128 stands for zero in the data rows.
Here are some points:
[139 120 167 127 126 116  68  82 114 156 143 120 134 125 140 114 127  55
 132 134 102 124 142 122]
[112  87 160 139 147 153  91 137 123 101 113 130 157 117 126 105 127 117
 126 110 158 128 137 100]
[121 224   0 152 120  31 255 255 132  78 174 167 131 128  46 219 138 247
  61 183  67 138 139 132]
[138 122 160 135 130  95  83  98 105 166 149 117 117 122 118 131 120 110
 162 149 107 148 117 175]
[122  87 159 114 127 160  76  89 131 123 118 101 121 143 137 114 131 104
  98 114 175 134 105 135]
[173  91 109 113 151 184 103 114 134 117 113 116 113 157 181 134 139  48
   0 158 168 125 112  54]
[137 123 139 120 132 141  89 126 126 122 135 116 146 137 100 131 129  50
  95 140 104 112 134  77]
[115 201 119 129  98  14 153 143 132 164 167 139 118 132  37 149 127 188
 120 183  33 145 133 172]
[ 92 137  86 133 126 163 207 123 155 145 117 143 142 118 216 147 129 200
 149 105 163 106 111 137]
[138 115 128 120 141 168  88 109 139 116 105 115 133 131 169 114 126 101
  62 121 155 126 136 123]
[142  93 158 131 136 163  80 111 117 119 130 116 132 129 149 122 130 108
  75 123 145 121 123 114]
[112 141  89 127 158 139 136 150 143 104 116 122 122 133 172 117 159  92
  75 144 145 114 134 111]
[ 82 125  75 118 121 177 219 163 134 167 120 155 135 102 251 149 120 255
 201 114 137  96 119 152]
[105 232  44 122 103  48 255 174 149 174 120 143 141 105 147 108 112 159
 250 140  42 108 138 134]
[124 100 167 147 120 141 115  97 136 131 135  99 134 126 119 120 133 132
 173  93 178 140 120 115]
[140 102 136 126 148 131 126 142 124 107 109 133 127 114 104 112 121  85
 153 108 122 129 133  99]
[119  80 142 129 134 144  90 118 122 115 113 123 120 129 133 112 117 114
 152 117 171 138 139 134]
[133 119 148 137 124 139  90 112 107 142 123 132 129 131 134 126 142 115
 151 113 154 152 115 121]
[ 87 163 116 129 118  95 194 148 131 160 120 133 139 131 120 104 119 171
 255 108  92 129 140 142]
[146 116 144 120 129  98  83  87 127 178 141 114 118 134 129 116 128  23
 131 139  90 130 126 114]
[ 90 209  33 119 111  83 238 158 140 171 116 163 134 108 183 128 109 195
 235 138  82 114 146 181]
[118  86 165 125 134 161  84 111 130 119 123 108 123 121 123 110 132 130
 143  94 161 152 113 124]
[144 144 143 103 145  88  92 110 131 119 121 121 126 125 106  92 114  73
 104 133 120 148 143  66]
[132  97 148 123 131 145  80  90 120 131 137 119 135 129 144 120 135 110
 110 114 154 130 135 127]
[139  95 144 124 132 173  77 104 137 118 133 109 125 139 135 113 129 102
  88 115 163 134 113 116]
[136 153 152 124 126  78 109 159 120 175 152 113 127 126  40 137 130 105
 159 147  55 154 126 127]
[118 148  93 123 131 137 149 136 125 129 119 148 121 128 135 131 136 150
 175 108 145 120 122 149]
[137  97 135 127 112 156  84 105 126 113 111 130 121 125 139 119 134  78
 124 113 150 146 120 119]
[108 123 118 140 125 119 143 139 133 103 114 142 124 113 120 112 125 123
 178 116 158 131 128 141]
[ 95 194 118 148 114  77 221 157 139 176 133 134 138 105 132 121 108 182
 255 121  84 137 144 139]
[134 115 153 102 132 130  72 104 114 161 130 118 109 120 129 125 133 102
 142 120 129 135 117 158]
[132 127 141 117 139 125  99  95 126 144 142 115 117 146 144 131 126 131
 119 132 141 147 116 156]
[147  94 157 124 134 168  90 118 126 118 116 130 116 144 154 118 134  70
 129 125 153 106 117 104]
[167  69 148 138 136 179  95 147 116  77 121 111 123 147 106 131 152  80
  51 125 154 115 132  67]
[ 73 232   0 118 111 121 255 175 167 195 138 200 134 110 255 173 113 255
 225 149  73  94 132 243]
[ 85 102 124 133 113 251 246 168 141 121  92 135 141 137 255 126 113 197
 140 100 170  80 109  83]
Here are 24 more points, each followed by its number:
[ 79  93 142 136 139 245 203 153 136 102  94 121 133 130 255 137 108 179
 143  90 196  75  94  78] 0
[131 103 148 127 148 150  85 122 124 125 115 116 127 129 138 123 142 127
  90 125 158 134 125 111] 1
[109 183  76 144 124 102 186 141 127 122 118 150 130 117 127 127 124 131
 182 125  98 119 128 145] 2
[121 143  78 126 141 128 156 128 138 135 122 138 125 112 186 129 126 182
 156 121 154 119 116 187] 3
[137 104 143 138 127 146 107 133 114  92 107 131 130 116  79 110 134  51
 141 103 133 124 146  70] 4
[113 201  39 124  98  84 245 224 141  69 173 146 130 155   0 216 120 192
  28 213  16 114 129  97] 5
[130 161 122 116 112  92 139 110 128 150 145 127 114 114 106 130 121 154
 100 148  76 163 125 184] 6
[124  94 154 123 124 137  70 101 125 113 119 114 122 141 113 127 143 110
 144 117 151 144 112 140] 7
[142 115 151 132 137 158  90 114 113 106 116 121 123 113 137 114 144  93
  92 103 149 120 134 106] 8
[119  82 150 130 127 183 118 124 121 104  99 114 140 120 149 120 132 125
 148 107 200 135 112  86] 9
[141 107 154 130 122 112  76 113 144 126 128 112 140 136  49 121 127  98
 165 131  95 140 137 135] 10
[ 90 220  70 124 109  35 208 117 128 154 160 148 120 129 126 182 120 233
  68 192  97 158 114 255] 11
[147 130 168 111 117  96 118 119 119 120 126 115 133 130  89  98 114  33
 104 125  91 141 143  33] 12
[112 145 113 143 115 121 150 135 140 136 100 156 141 106 118 111 118 147
 199 104 110 102 139 138] 13
[147 105 143 127 141 167 100 151 133  93 113 109 150 120 112 111 150  53
 103 114 137 123 117  76] 14
[117  89 157 131 140 165 106  98 133 126 135 114 119 124 145 116 114 140
 182 110 188 134 121 119] 15
[113  82 160 126 139 145  91 121 127 140 108 122 134 122 118 113 119 119
 159 127 173 136 129 127] 16
[125 184 148 130 110   0 159 161 117 190 164 137 111 136   0 145 121 193
 146 162  18 145 132 172] 17
[132  89 163 133 121 156  83 110 118  95 118 113 117 119 124 132 134 102
 105 111 143 116 143 106] 18
[136 104 166 122 152 166  81  86 120 108 123 126 137 135 147 122 143 135
 100 122 144 133 134 135] 19
[140  80 159 130 129 155 104 138 120  89 113 104 129 122 116 130 124 104
 121 125 173 137 127  58] 20
[151 139  94 130 140 158 105  92 129 133 112 120 145 125 212 117 152  50
 106 124 164 116 121 130] 21
[ 89 153 132 140  91 126 221 167 136 179 138 141 131 112 174 108 101 208
 255 136 109 123 139 125] 22
[163  92 140 125 131 175  82 114 142  96 113 105 128 146 130 131 152  88
  69 121 151 127 110  96] 23
Which two of these numbered points are nearest to each point below, ignoring the 3 directions in which the first points spread most? Their numbers follow each, nearest first.
[142 172 146 111 123  16 151 151 138 163 171 140 109 131  17 147 124 170
 132 147   4 139 140 158] > 17 19
[ 88 255  22 133  86  21 255 162 134 144 187 162 109 128  98 200 128 255
  42 206  57 134 117 252] > 11 6
[121 149 107 137 126 133 141 123 130 135 131 140 139 107 138 109 134 150
 152 113 150 117 138 136] > 8 1
[133 200  90 123  83  54 178 200 130 110 181 154 117 162   0 177 107 176
  91 161  18 137 136  79] > 5 22
[138 120 126 105 134 141  86 108 138 106  99 123 116 151 184 115 131  69
  42 126 156 132 124 117] > 21 3
[129  98 164 111 137 156  64  89 120 129 119 126 132 126 147 134 128 125
  86 117 156 133 116 139] > 19 1
[106 172 123 126 120  81 123 130 110 153 132 147 124 123 107 138 120 169
 122 141  82 127 132 179] > 19 1
[ 83 111 131 127 137 217 236 151 139 134 103 142 131 122 255 137 109 240
 177 112 151  89 129 119] > 0 22
[155  86 160 118 135 174  73 115 115 137 128 104 129 124 160 118 119 106
 112 127 157 133 111 134] > 1 23
[138 132  92 121 139 129 137 146 130  93 121 132 147 131 138 118 132  69
 106 121 167 124 131 109] > 2 14
[141 170 120 125 107  57 155 204 110 111 154 122 105 156   0 164 117 131
  89 171  10 141 158  65] > 22 0
[132 118 107 146 140 138 163 168 141  95 143 133 136 132 105 146 130 123
 112 124 180 136 117  69] > 9 20
[127 135 122 134 135 126 139 150 134 110 118 141 134 113 135 137  99 114
 135 109 145 109 135 127] > 13 8
[101 186  78 139 132  87 179 135 133 136 143 143 133 120 123  93 139 125
 178 134  98 119 152 139] > 2 8
[170 173  88 151 126 111 195 208 135  88 157 117 143 139  59 152 112 101
  45 159 102 111 129  25] > 12 14
[122 143 125 144 125  77 144 168 123 134 134 133 123 121  84 106 131  81
 206 107  85 125 139  82] > 4 14
[114  88 159 133 130 156  86  93 133 113 116 133 124 131 143 134 130 128
 151 123 166 130 131 150] > 7 19
[119 165 147 129 103   0 155 155 128 155 163 148 118 119   0 134 128 212
 172 170  11 158 140 190] > 17 19
[160 114 149 116 125 104  64 106 126 156 141 118 125 129 129 107 141  87
 151 137  97 147 128 145] > 23 1
[166 100 111 128 145 162  99 100 127 122 134 121 127 152 191 122 147 113
  66 133 166 117 136 133] > 3 19
[131 146 153 119 112  74 118  88 126 171 151 114 119 137 121 127 119 145
 125 140  95 142 124 195] > 6 19
[147 127 191 119 119  88  85  92 114 166 144 118 118 123 126 121 128  98
 114 146 100 161 126 156] > 6 1
[146  98 168 128 131 160  71 105 115 126 122 110 126 145 133 135 147 107
 134 103 160 120 110 150] > 7 23
[145 123 127 131 144 154  87  99 115 131 117 119 117 138 173 126 148  99
  65 134 149 119 118 135] > 3 1
